Named turns come first, each shown by rows before and after it. Which turns, in which order, take the first row of each pair that follows to the second? Write the first one first, as in the answered first pair.
Refot (before -> after):
[-3.51 0.24 0.07 2.04 0.42 -0.54 0.49 2.81 -3.48 -0.14 1.12 -0.98 -3.89 1.29] -> [0.61 3.12 0.25 -0.81 -1.29 -4.95 -0.87 -1.69 0.50 -2.99 0.66 -1.41 -1.82 -0.78]
[0.22 1.03 1.09 -1.58 -0.21 4.22 1.30 1.53 -2.77 2.00 -2.28 -1.85 -0.99 1.63] -> [3.55 2.43 0.48 -3.38 -0.97 1.06 0.18 -2.48 0.88 -0.37 -2.39 -1.61 1.46 -0.12]
[0.07 0.74 1.38 -1.86 -0.65 0.68 -0.55 -1.03 0.42 -0.45 -0.66 -3.09 0.35 2.08] -> [0.76 -1.60 0.58 -0.99 -0.62 0.31 -0.01 -1.22 1.78 -0.04 0.26 -1.38 3.12 1.02]
[-0.55 4.35 -2.02 -1.28 1.34 0.89 0.73 1.31 -0.37 -0.43 -0.60 -2.08 -0.68 0.81] -> [1.17 2.51 -2.97 -1.11 1.14 -0.70 0.67 -0.47 2.21 -0.79 0.37 0.07 2.82 -0.89]
basev (before -> after):
[-0.85 0.93 -1.56 3.49 -1.06 -2.17 2.82 -0.90 -1.44 -2.47 2.86 0.80 1.08 -1.87] -> [1.54 2.09 -1.07 0.67 -0.66 -3.09 1.07 -2.86 0.30 -3.84 1.32 -0.98 1.64 -1.64]
[0.56 0.71 1.39 -0.80 -0.76 -0.01 0.35 0.22 -1.55 0.13 -0.72 -1.21 -0.48 0.47] -> [0.80 0.56 1.29 -0.79 -0.60 0.24 0.62 0.88 -1.61 0.34 -0.61 -1.15 -0.51 0.67]
[1.64 -0.99 1.01 -1.00 1.30 0.25 -1.74 -1.49 0.01 0.34 -0.46 1.55 1.53 -0.94] -> [0.86 -2.05 0.95 -0.35 1.34 0.84 -1.17 -0.55 -0.69 1.33 -0.45 2.05 1.47 -0.72]
[0.22 0.18 0.57 -0.13 -0.32 0.15 -0.50 -1.13 -1.11 0.08 -0.50 0.35 -1.40 0.82] -> [0.16 -0.24 0.69 -0.09 -0.53 0.37 -0.63 -0.86 -1.01 0.39 -0.49 0.26 -1.53 1.00]
dumib (before -> after):
[-0.77 -2.89 -3.26 2.41 -2.77 0.92 2.09 0.32 0.48 -0.84 1.08 1.28 -1.43 -1.83] -> [3.09 -2.28 -0.64 -1.89 0.54 3.38 0.22 -0.76 1.63 -0.97 -2.11 -1.86 -0.84 0.61]
[-1.39 -0.16 0.53 1.13 0.58 0.57 0.92 1.45 -1.04 0.96 0.19 0.30 -0.98 1.13] -> [-0.71 -1.24 0.59 0.69 1.24 1.43 0.60 1.12 -0.16 1.48 -0.13 0.38 0.52 1.07]
[2.31 -2.15 -0.85 0.71 1.42 0.56 -0.30 -0.89 2.81 1.51 -0.44 0.79 3.73 -0.10] -> [0.45 4.19 0.82 -0.61 -0.53 -0.75 -0.71 -0.02 -1.63 -0.96 -1.51 -2.80 -2.68 1.01]
[0.30 0.41 -1.94 -1.62 -2.72 -1.20 1.62 -2.89 0.73 0.55 0.35 2.54 2.44 -2.42] -> [2.21 2.21 -0.22 -4.09 -1.30 0.02 0.64 -3.26 0.70 0.29 -1.54 -0.11 1.13 -0.81]
Then:
Each pair is two turns apart.
[0.33 -1.94 1.43 -0.20 2.58 3.60 -2.72 0.62 -0.99 1.29 -1.05 0.56 -0.39 1.96] -> [-2.16 1.83 0.07 1.47 -1.24 -0.81 -1.81 0.14 -2.86 -1.06 1.11 0.89 -3.73 0.27]  dumib basev
[-0.47 3.69 2.69 -3.04 -0.18 -3.13 0.16 -2.65 -0.13 -1.80 0.39 -1.81 -0.68 1.04] -> [0.39 2.88 3.19 -3.78 1.31 -1.65 -0.55 -2.35 0.43 -1.53 -0.35 -2.59 -0.47 1.67]  Refot dumib
[1.65 -0.93 0.40 -3.27 1.49 -1.74 -0.85 -2.45 1.05 -1.57 -0.42 -0.22 4.00 0.07] -> [-1.56 -2.10 -1.53 -0.09 -0.56 -3.13 0.86 -1.12 -0.19 -1.13 1.66 2.39 3.63 -1.68]  dumib Refot
[-0.07 -2.98 -1.73 -0.40 1.87 0.72 -0.77 -0.13 2.69 1.07 2.76 1.69 3.16 -0.47] -> [1.57 -0.84 -0.83 -2.81 1.55 -0.88 -1.91 -1.93 3.41 -0.72 1.84 0.22 2.91 -0.88]  dumib Refot
[-3.75 -1.15 -1.14 1.93 -1.96 -0.15 1.08 1.84 -0.72 1.59 1.25 3.92 1.16 -1.11] -> [-1.98 4.50 1.45 -1.95 -2.28 -1.21 -0.74 0.34 -1.45 -1.25 -0.88 -0.37 -2.61 0.29]  Refot basev
[2.65 -1.43 -0.37 -1.84 1.90 -2.23 -3.26 -1.86 3.86 0.50 -0.01 -0.32 0.54 -1.44] -> [0.63 -1.88 -1.80 0.30 0.26 -3.59 -1.91 -1.28 3.70 0.39 1.60 1.41 0.74 -2.70]  dumib dumib
